128 stands for zero in the data rows.
Here are some points:
[ 92 121 134 132 109 117 137 133 160 104 137 145 110 137 127 140 130 112
 131 132]
[ 68 156  75 107 137 137 139  87 178 119 162 181 126  77 130 145 152  78
  94  94]
[132 151 149 112 121  96 117  85 125 126 118 138 118 210 183 100 136 103
 124 132]
[123 131 142 124  93 117 138 147 132 131 139 126 114 137 137 118 137 103
 134 150]
[ 83 120  97 133 113  97 140 108 177 120 139 167 124  96 140 160 156 100
  96 115]
[112 118 132 131 144 134 121 144 113 117 141 116 144 142 139 122 104 124
 138 134]
[133 104  92 170  86 135 169 192 141 116 157  67 108  88  77 126  63 172
 125 153]
[132 114 147 116 153 139 126 111 156 112 119 131 130 127 140 135 149 117
 113 125]
[170 114 117 135 140 151 127 126 119 121 130 112 118 122 117 140 136 142
 128 120]
[ 89 136 115 127 136 147 124 125 149 100 129 149 147 112 155 149 146  94
 108  90]
[116 111  84 186 149 122 108  75 150  83  97 107 139  99 133 132 186 146
 119  70]
[149 124 146 137 150 111 126 154 114 124 121 140 107 124 110 114 115 140
 122 147]
[153 137 118 116 124 135 112 100 117  83 115 116 103 111 114 118 159 127
 122 112]
[177 141 121 150 136 124 134 156 108 108 147 158 143 190 104 105 129 101
 101 129]
[228 174 172  95 186 181  67  91 102 111 108 176 131 105 105 136 189  86
  88  89]
[ 29 118  72 144 103  91 176 152 184 185 145 174 109  57 104 141 134  74
 109 131]
[127 119 123 122  84 129 156 105 148 113 140 147 120 111 117 125 133 102
 135 100]
[ 43 149 109 127 148  91 127 118 152 147 142 153 112 113 117 125 130 107
 119 146]
[104 132 134 124 126 101 125 123 137 147 145 104 142 135 161 121 100  90
 126 160]
[132 125 121 115  98 126 125 125 148 130 136 126 147 165 154 117 122 120
 143 143]
[152  74  95 155 132 198 165 214 130 103 113 101 147 105  93 156 100 202
 146 151]
[134 108 160 130 109 158 145 126 132 126 122 123 114 120 131 147 140 132
 128 107]
[135  92 137 139 131 142 124 114 122 113 123 114 113 125 105 138 122 130
 133 129]
[137  70 151 145 132 178 135 103 155 114  94 148 129 130 167 122 199 108
 133  60]
[137 123 129 146 108 182 132 139 126 122 144 130 141 133 122 135 133 119
  98 141]
[152 119 144 131 146 140 121 113 108 119 139 114 129 131 130 143 151 123
 123 118]
[130 125 114 113 132 124 157  93 110 152 145 124 132 114 121 122  85 114
 124 137]
[118 124 131 159 137 132 114 103 121 113 117 121 124 130 141 148 148 154
 127 104]
[121 129 133 116 100 114 160 160 106 140 136 133 137 159 119 128  96 130
 124 156]
[ 96 125 124 161 112 124 167 146 140 165 151 137 145 150 142 127 131 137
 135 120]
10 more points follow, each with its number after it:
[113 126 116 154 113 131 141 126 137 161 147 122 104 124 124 140 125 139
 124 141] 0
[ 36 146 132 121 113  78  91  96 158 156 148 154 146 137 175 127 148  60
 120 114] 1
[175 114 131 139 100 169 162 162  85 137 113 146 123 127 120 153 134 116
 148 109] 2
[125 102 126 126  94 122 152 142 152 112 111 154 136 125 147 118 139 116
 108 129] 3
[131 107  99 190 118 205 157  98 108 120 133  57 133  83 127 150 107 133
 128 126] 4
[255 166 199 129  82 255 115 149  89 107 108 224 116  17  65 168 222  76
  63  65] 5
[124 129 129 142  90 149 117 136 133 153 131 149 140 151 135 104 139  94
 114 135] 6
[156 131 132 117 150 103 106 114 134 119 113 134 130 145 152 111 139 143
 151 107] 7
[142 102 129 143 111 159 141 117 110 106 127  90 116 119 146 136  97 101
 139 149] 8
[122 140 121 120 142 126  98  96 153 117 122 103 147 125 148 121 104 152
 154 152] 9
Which of these numbered points is nearest to each point below, looking only along the 4 directions in which the first points spread most? Its number follows each.
[145  86 188 147  93 123 148 157 110 167 126 100 146 102 129 103 137 171
 123 164] > 8
[131 119 118 137 117 157 127 175 128 111 111 103 129 135 125 113 126 167
 115 141] > 8
[136 114 138 132 105 139 119 145 121 123 117 130 140 136 156 124 128 110
 124 124] > 9
[196 103 144 107 112 215 137 144 109  86  87 103 150 150 110 118 148 169
 140 142] > 2
[146 156 133 113 148 144 110 111 136  94 113 145 148 116 132 114 156 141
 111 123] > 7
[130 147 110 151 140 122 132 130 103 138 120 122 141 132 102 127 101 151
 136 126] > 8
[145 115 117 136 124 119 140 172 106 113 149 132 159 156 131 120  90 121
 130 160] > 8
[140 133 146 118  86 145 119 152 131 121 147 131 132 122 111 114 125 140
 123 137] > 8
[140 136 129 126 141 117 119 126 101 144 135 118 143 159 143 110 125 129
 150 130] > 9
[ 50 138 123 119  96  87 128  99 214 133 132 159 121 108 180 109 185  24
  94 109] > 1
[ 93 153 103 131 171  77  89 105 124 131 129 123 137 110 145 124 139 169
 133 120] > 3
[ 93 115 127 128  80 139 135 138 173 126 126 127 121 115 158 130 148  92
 115 124] > 3
[ 99  77 121 159  89 184 178 120 170  87 136 132 120  74 133 167 196 174
  94 100] > 4
Now 10 new points, numbered from 0 again:
[134 135 109 120 148 108  88 137 111 125 125  90 137 153 144 123  99 182
 138 164] 0
[145 124 135 115 122 146  99 110 143 139 124 125 131 143 117 102 142 116
 106 139] 1
[103  93 106 132 131 148 166 143 108 139 127 133 125 103 116 139  95 151
 123 159] 2
[144 133 142 130 163 134 109 121 106 117 134 125 122 107 125 134 121 153
 137 118] 3
[ 85 111  90 166 153 133 126 139 126 121 134 109 138  81  78 137 106 225
 138  99] 4
[ 30 170 117 143 162 106  89 100 154 140 154 170 123  77 124 154 126 135
 145  94] 5
[135 145 144 115 131  95 114 116 142 109 117 118 103 109 135 103 128 114
 131 117] 6
[124 153 129 148 189  83  78  79 124  89 135  73 140 150 169 116 106 145
 147 123] 7
[150 117 148 145 120 114 150 157 136 125 124 107 123 126 134 102  87 124
 108 143] 8
[189 141 185  92 133 156 128 127 102 132  95 126 130 174 127 146 133 161
 154 126] 9
Which of these numbered points is nearest to each point below, looking only along the 4 directions in which the first points spread most? Its number follows each.
[145 130 141 127 138 117 119 122 114 130 136 141 155 187 127 118 101 158
 142 144] > 0
[102 128 116 113 141 111 153 154 108 134 131 142 135 166 126 135 106 145
 137 143] > 8
[160 127 144 120 129 122 120 118  98 155 123 117 138 193 166 105 147  95
 154 137] > 7
[  0  95  90 194  73  54 152 123 197 167 133 163  89  71 111 113 164 109
  87  77] > 5
[158 111 141 169 121  86 103 125 114 127  87 119 146 169 146 102 114 163
 126 161] > 0
[ 93 137 133 121 100 128 131 113 145 117 133 132 115 127 135 133 154  99
  91 120] > 6
[157 112 128 115 138 137 113 120 112  69 108  58 113  82 109 129 173 129
 121 120] > 3
[137 134 122 138 113 128 123 152 122 144 132 122 129 113 107 111 101 148
 133 146] > 8
[ 67 124  95 125 106 138 154 117 171 107 129 144 135  76 114 125 146 111
 100 102] > 5
[148 145 157 133 136 103  96 128  94 141 134 138 138 170 147 118  98 132
 148 147] > 0
[ 54 109 128 133 119 112 157 152 114 154 126 144 129  76  98 145 108 138
 115 129] > 2
[196 119 166 129  79 166 120 136 106 142 125  94 133 183 137 128 128 110
 144 139] > 9
[ 58 147 125 127 129  94 126 117 156 138 131 142 103 105 133 116 152 103
 114 121] > 5
